Here are some points:
 43| 20|-22| 21| -8| 29| 14|  2|-27|-26| 28|  8| 52|-15
-32|-19|-51| 42| 32| 37| 49|  6| 29|-56|-24|  3| 16| 12
 15| 18| 11|  1|-17|-21|-28| -6|-49| 67|-14|-16| 24| -2
 40|  8|-63| 54|  3| 91| 83| 19| 46|-72| 11|-32|-20| -5
-69|-27|-33| 15|-12| 30| 65|-31| 24| -9|-21|-15| -1|  3
 56| 19|-18| 47|-37| 45| 22| -5|  9|-28| 24|-11| 21|-11
-51|-18|  1|-30|-19|-24|-14|-52|-29| 80| -7| 27| 50|  8
-39|-11| 15|-24| 32|  4| -8| 18| 25| 10|-19|-11| -1|  4
 67|  8|-60| 56|-20| 51| 71| -2|  5|-56| 18| 16| 10|-36
  7| -2|-32| 30| 31| 27| 58| -2| 30|-42|  7|-38|-19|-10
-96|-11| 57|-35| 43|-20|-19|-18|  7| -2|-16| -8| 12| 39
-43|-13| 16|-28|  0|-17| -5| -3| -3| 24|-14| 18| 11| 17
  5|-12|-32| 57| 61| 39| 33| -3| 48|-35|-33|-60|-29|  3
 39| 36| 61|-60|  1|-19|-65| 64| 13| 34|  7|-53|-71| 18
 26| -1|-25| 30|  5|  1| -2|  9|-40| 34|-16|  3| 41|-23
 89| 16|-40| 47|-67|  9|  0|-15|-64| -1| 35| 34| 56|-63
Then 16 other points, each followed by its number:
  5| 11| -6|  4|-13|-28|  3|  7| -9| 41|  1|  8| 27|  0 0
 65| 19|-13| 20| 32| 18| 18| 23| 30|-51| 22|-26|-37|-25 1
-90| -1| 38|-53| 51|-35|-38| 34| 37|  8|-29|-23|-42| 76 2
 80| 12|-20| -6| -3| 14|-31| 15|-15| 15|  4| -7| 30|-51 3
 54| 10|-25| -1|-29| 25|  6|  5|-11| 12| 20|-30| -2|-24 4
 -5|  2|-25|  8|-50|-31| 35|-35|-44| 31| -3| 54| 47|-13 5
-24| -6|-22| 19|-64| 17| 22|-47|-41| 26| 19| 59| 63|  1 6
-24|-16| 24|-29| -5|  8| -6|  0|-10| -4|  3| 22| 21| 17 7
 20|  7|-20|-10|-21| -4|  4| 16|-13| -9| 13|  2|-17| -2 8
-12|  9| 11| 23|-40| 19| 68|  0| 24|-34| 11| 17|-66| 30 9
-45|-26| 22|  5|-14| -4|-24|-30|-42| 26|-14| 49| 39|  6 10
-22|  9| 26|-54| 35|-55|-20| 25| 30|-10| 32| -4|-54| 22 11
 10| -2| -6| -7| 13|-11| 22|  1| 14|-21| 22|  0|  3|-20 12
 -5|  5|  6|-15| 31|-19|-41| 16| 26|-30|-13|-32|-47| 17 13
102| 11|-26|-14| 14|-25|-46| 34|-24| 19| 14|-49| 46|-33 14
 10| -4| -8| 12| -4| -1| -6|  7|-18|-16| 18| 16|-22|-10 15
Which of these numbered points is nearest to each point below, ignoring the 3 directions in which the first points spread most? Its number follows each.
-32|-41|-27| 66| -7| 57| 53|-41|  1|-50|-12| 28| 34|-14 > 10
-35| -2| -5| 16|-54| 17| 68|-20|-16| -7| -2| 57|-11| 28 > 9
 11| 10| -7| -9|-10| -5|-15|-28|-17| 32|  9|-40| 18| -9 > 4
 25|  6|  4|-13| 13|-36| -4|  6|  1|-26| 20|  8| -9|-22 > 12
-44| -4| 40|  1|-42|  2| -2|-14|-14| 20| 11| 11| 16| 17 > 6
-107| -25| -17|  28|  53|  31| 119| -15|  76| -79| -25| -11| -38|  49 > 5
  1|-24|-48| 36|-11| 13| 76|-19| 38| -5| 23| 17| 35| -6 > 0
 23|  8| 31|-51| 65|-22|-72| 24| 38| 22|-25|-38|-38|-19 > 3
-72|-38|  4| 12| 39| -3| 29|-18| 14| -3|-64|  7| -4| 27 > 10
-21|-13| 25|-42|  3|-21|-45|  4|-33| 64|-15| 27| 47|  3 > 3
 63| 47| 25|-68|-69|-30|-98| 21|-62| 95|  7| -6| 17|-27 > 4
 20| 10| 22| 20| 32|-11|-37| 19| 25|-33| 16|-37|-19| -5 > 13
 31|  6|-45| 40|  8| 16| 28| 39| 15|-42| 15| -4|  0| 22 > 2
 40| -7|-37| -3|-20| 18| 28|-18|-19| -2|  3| -4| 12|-28 > 4
 47|  0|-12|-14|-44|-37|  8| 11|-46| 26| 43| 35| 26|-18 > 8
114| 48|-28| 20|-24| -3|-16|  4|-60|  2| 23|  4| 31|-43 > 1
